In the rows, zero is written as 128.
Each path below is one point turned by a fixed rotation once a step. After each direction that follows a path, write how fast that rotation turns it, in degrees per step (0 if it stays still).
Each turn is a multiple of 5 degrees from 10 to 175, or 0.
Each row of a path follows its step; steps can be skipped.
Path 1:
step 0: [138 118 132 120 136 130 127 133 128 125 133 146 140 134 133 133 120 108
 129 141 138 124 124 121 128 142 132 122 124 121 117 125 134 121 109 125
 121 130 135 143 134 127 147 144 118 123 123 145 129 138 131 130 124 132
 126 131 122 134 126 128 125 133 128 125 121 131 131 133 132 129 137 123
 119 150 127 136 121 128]
step 2: [115 137 124 111 124 127 128 135 140 132 124 135 138 122 135 125 123 146
 119 141 136 132 116 130 122 130 137 117 149 133 134 124 143 129 132 128
 136 134 117 138 125 138 126 128 121 135 145 129 136 132 128 125 124 115
 128 128 118 121 113 127 128 133 115 130 127 130 125 124 118 128 130 113
 120 141 113 123 133 123]
step 11: [119 128 122 130 130 124 119 130 127 130 119 110 122 130 121 137 119 119
 132 137 133 147 110 129 125 135 142 119 130 123 127 141 139 127 121 131
 106 119 132 129 126 125 140 131 134 131 122 139 121 130 118 127 132 128
 117 137 109 132 125 133 129 130 119 129 134 149 135 131 125 121 132 130
 128 118 133 141 132 135]
step 15: [131 136 132 127 130 121 132 129 133 144 130 120 124 133 118 127 138 135
 135 131 135 132 139 115 142 142 126 112 132 128 140 123 121 115 131 123
 147 129 144 151 129 140 125 132 136 128 124 126 122 128 117 125 115 121
 132 143 133 138 143 119 119 130 125 131 126 128 133 118 121 128 121 134
 120 133 122 131 125 122]
step 20: [132 145 127 124 141 150 124 139 140 148 118 124 136 127 141 127 114 128
 117 127 130 127 123 129 131 127 127 121 133 120 137 120 133 126 121 128
 136 123 128 131 130 128 133 135 150 121 111 130 121 122 120 135 122 123
 135 128 143 123 136 125 117 120 132 134 128 131 140 134 139 126 126 137
 133 135 131 132 113 123]
step 21: [113 145 127 120 129 131 131 109 138 138 133 124 140 140 124 134 122 135
 126 120 133 124 120 123 133 124 132 120 132 141 130 135 139 123 116 135
 126 128 137 143 129 134 120 131 124 136 135 128 136 130 140 132 125 143
 113 128 124 132 130 123 143 131 126 139 132 131 115 132 126 119 125 118
 121 138 109 129 137 115]
step 23: [137 132 130 114 117 133 134 136 125 140 127 123 128 133 120 113 128 139
 124 130 141 139 123 120 127 137 115 127 142 123 124 126 134 130 143 129
 131 120 142 127 124 125 126 135 138 139 116 142 118 127 122 128 128 135
 123 139 131 140 124 134 136 132 124 124 153 128 129 134 136 144 126 130
 132 143 118 133 117 123]
step 24: [128 134 135 118 133 132 123 119 117 126 135 139 127 129 120 140 123 142
 140 124 129 123 131 115 115 103 131 117 132 138 114 121 138 119 128 123
 120 130 132 139 120 128 139 137 133 126 132 127 129 127 119 134 116 130
 125 131 112 126 135 125 123 125 112 125 124 135 119 137 127 131 144 132
 134 132 130 112 141 128]
step 29: [134 129 132 135 124 142 117 131 141 126 120 131 151 129 109 131 132 144
 114 111 128 126 128 113 137 120 129 125 128 133 131 130 127 125 132 132
 124 127 125 129 137 133 129 144 120 125 132 125 125 121 116 127 119 138
 129 129 113 131 135 137 121 133 120 133 141 130 127 117 134 136 133 118
 130 127 116 127 145 117]
Speeds:
[129 129 127 129 127 126 130 128 128 127 125 128 130 128 128 129 130 131
 127 127 129 129 130 126 126 129 129 130 130 127 126 128 130 128 131 129
 129 128 126 125 125 127 130 125 126 133 131 128 125 127 126 129 128 128
 128 129 129 125 126 130 129 126 126 129 132 125 126 126 131 131 128 128
 125 131 131 126 128 130] | 70
[128 126 127 127 128 129 133 131 128 130 126 124 125 130 132 127 127 127
 123 130 126 128 126 129 130 129 130 128 128 127 130 130 126 129 128 128
 130 124 126 129 126 128 128 128 126 127 128 131 128 128 129 129 130 127
 128 127 127 129 128 128 128 129 124 129 130 129 129 128 128 128 134 127
 130 128 127 126 128 127] | 155
[129 127 130 127 129 128 130 132 127 128 129 127 127 125 126 128 129 130
 127 125 131 129 125 128 129 129 127 128 128 127 129 127 127 128 127 128
 128 129 129 127 131 130 131 128 124 127 130 130 128 128 127 126 132 132
 130 127 129 130 128 128 129 130 127 129 129 130 124 127 127 127 124 125
 125 132 127 132 129 126] | 175
[129 129 128 130 129 128 129 126 128 130 133 125 126 128 130 132 129 128
 124 127 128 124 127 128 125 128 131 128 131 128 130 128 126 127 130 128
 126 129 130 128 129 130 127 128 129 129 128 129 125 130 127 126 127 132
 126 127 130 127 128 130 128 127 126 125 128 129 131 129 127 128 125 132
 125 128 129 126 128 126] | 10
[128 131 127 127 128 127 128 127 127 129 131 130 124 127 127 127 127 130
 126 127 126 128 129 124 128 130 128 129 130 130 126 124 127 126 131 129
 129 126 131 126 128 131 127 126 129 130 127 132 127 126 129 129 129 124
 128 126 127 129 130 126 129 131 126 128 124 126 127 129 126 131 129 125
 128 125 131 129 128 131] | 35
